(in the rows, 128 means zero)
Rotation paths and how fast each direction turns (degrees a step)
Each turn is a multiple of 5 degrees from 10 to 175, or 0.
Each row of a path follows its step; steps can be skipped.
path 1
step 0: [116 124 127 131 122 124 134 128 131 120 127 125 132 133 127 130 134 122
 122 124 132 127 131 119 134 116 130 129 143 137 135 133 133 134 126 129
 136 134 129 133 133 139 131 134 131 130 125 127 129 131 124 131 136 120
 128 131 116 143 129 127 124 116 129 130 125 132 126 107 135 140 124 126
 121 119 127 123 136]
step 4: [128 130 126 124 111 132 123 120 128 125 120 122 117 142 132 131 128 123
 120 128 118 130 120 134 126 128 124 124 137 121 134 132 129 129 137 125
 128 131 123 121 121 130 129 122 116 132 144 134 113 127 125 122 135 138
 124 135 139 120 130 125 127 128 125 122 137 120 127 126 130 129 118 138
 128 124 126 124 133]
step 6: [126 130 135 135 124 121 139 144 135 123 125 125 136 126 119 131 126 136
 132 128 136 127 132 131 134 130 118 135 123 125 126 131 121 123 127 126
 119 115 118 131 127 137 124 141 132 129 135 125 132 123 129 129 134 128
 131 130 130 121 127 137 120 127 125 126 136 129 143 121 124 130 138 120
 121 132 122 119 143]
step 9: [134 129 127 135 110 118 124 130 139 130 127 118 125 130 147 131 123 127
 124 138 117 123 121 131 126 125 130 124 125 140 118 125 121 134 132 140
 131 128 130 137 122 119 116 126 123 130 132 126 125 136 127 133 127 121
 128 135 139 132 129 128 129 129 119 116 128 121 131 133 129 117 126 132
 126 132 127 130 129]
step 10: [132 123 118 122 118 121 131 128 127 126 124 136 122 118 129 135 129 126
 120 131 134 125 122 124 128 126 124 124 131 125 132 131 114 125 119 118
 136 125 135 136 118 126 127 134 132 136 123 134 128 122 123 120 131 117
 116 113 138 132 131 131 126 135 129 136 135 133 135 125 123 121 113 135
 130 125 135 136 129]
step 13: [133 126 122 139 139 124 126 133 134 113 126 119 137 133 118 131 127 141
 127 123 125 133 122 135 128 133 122 124 137 126 128 122 124 137 123 119
 116 135 131 134 130 118 132 133 135 133 124 127 124 138 120 140 138 122
 130 124 125 138 130 134 127 125 133 127 127 126 135 129 132 135 135 124
 131 127 130 112 133]
step 14: [127 126 130 134 131 128 118 143 133 137 117 123 137 121 134 129 124 120
 130 138 127 123 123 135 137 130 125 143 124 125 114 126 129 133 128 136
 130 122 128 133 131 126 135 130 132 126 131 131 126 140 127 126 133 131
 130 138 138 127 128 128 121 120 126 127 128 122 145 112 122 125 125 135
 120 130 135 124 134]
step 18: [124 136 119 122 128 123 136 124 122 131 122 125 129 128 126 141 127 131
 130 121 126 130 129 133 120 127 124 122 121 132 132 132 123 131 113 128
 134 141 134 131 124 128 129 135 141 130 129 128 129 126 130 127 140 130
 123 123 132 132 138 143 130 127 135 132 138 121 134 118 127 137 119 117
 140 116 131 117 131]
[129 129 127 128 127 131 129 126 124 127 127 128 126 128 129 127 127 126
 127 129 129 129 126 128 127 127 127 126 128 128 128 127 126 126 126 130
 126 126 125 132 128 127 126 127 129 131 130 128 128 126 129 128 126 128
 126 129 128 128 128 124 125 130 130 128 127 126 128 128 129 128 127 127
 129 127 129 127 127] => 55
path 2
step 4: [130 133 131 124 130 133 140 137 127 141 134 131 134 119 123 132 122 124
 130 119 123 128 117 130 130 145 117 132 126 126 125 132 127 116 117 130
 126 122 128 130 136 133 125 123 126 122 123 140 142 134 124 130 129 129
 132 128 129 131 131 124 121 122 124 138 121 130 123 126 129 131 130 136
 134 130 126 118 151]
step 7: [121 130 134 120 128 133 129 126 139 132 137 131 130 120 112 128 125 117
 126 130 116 119 128 129 120 130 127 133 116 130 118 128 121 123 122 125
 137 118 124 134 122 132 127 123 132 142 130 126 128 136 136 119 124 112
 130 135 126 127 125 128 130 118 138 126 131 132 123 124 128 120 130 128
 136 119 116 125 131]
step 9: [137 138 144 132 136 131 134 135 118 136 125 136 135 114 129 125 129 120
 124 121 135 132 127 132 127 130 122 125 133 127 134 125 127 121 118 123
 126 128 125 129 137 131 119 128 125 139 133 120 121 140 125 126 124 123
 133 124 138 128 127 129 120 121 130 126 134 123 128 138 116 129 115 122
 139 121 129 130 141]
step 12: [137 122 133 118 127 129 138 127 132 133 127 128 124 134 130 133 134 108
 128 116 126 132 115 126 129 129 131 130 124 126 128 132 122 120 124 127
 123 134 124 121 121 139 122 127 132 135 123 142 122 139 121 118 127 124
 139 131 121 127 126 132 121 121 129 126 117 130 131 123 132 114 123 121
 126 121 123 120 139]
step 13: [130 138 127 130 138 135 139 131 118 127 134 130 135 114 124 126 128 129
 134 122 120 124 123 143 133 114 119 130 127 140 128 127 122 129 122 122
 130 128 126 127 120 131 127 122 127 131 127 120 130 136 130 129 125 128
 139 125 122 112 132 133 129 119 135 119 133 136 121 116 139 119 140 130
 134 130 132 132 130]
step 14: [133 142 131 136 129 128 131 133 129 144 129 131 127 132 129 127 127 127
 134 119 124 121 126 133 123 131 124 141 123 127 138 130 121 115 130 128
 125 126 113 120 133 121 128 126 123 142 143 129 129 129 121 121 135 127
 133 128 131 123 124 131 123 136 130 134 122 130 135 125 136 146 124 128
 141 127 125 126 133]
step 17: [131 125 127 122 130 130 127 124 114 141 133 128 139 120 128 128 127 126
 130 130 133 114 127 122 131 142 135 134 120 125 130 130 119 114 121 127
 132 123 131 122 130 132 129 127 132 139 130 126 130 141 125 117 128 124
 136 125 111 124 127 134 123 126 140 135 132 126 124 137 132 124 123 122
 121 130 134 137 141]
step 18: [131 143 137 131 128 134 132 118 128 143 139 133 125 127 128 132 125 132
 134 123 121 130 122 125 122 120 124 130 129 132 130 124 124 132 134 124
 118 129 133 139 125 138 126 125 120 133 121 140 133 130 131 123 123 117
 128 124 123 125 126 130 115 125 131 116 126 151 130 133 134 121 128 124
 130 119 133 126 134]
[127 128 129 127 129 127 128 124 128 128 128 129 128 129 129 128 128 129
 127 130 124 129 130 130 128 126 128 125 131 129 129 128 128 128 128 125
 125 124 127 128 129 128 129 126 131 126 128 127 128 126 126 129 128 129
 127 127 127 125 130 128 130 130 130 127 128 129 128 127 130 128 128 130
 129 128 129 129 127] => 135
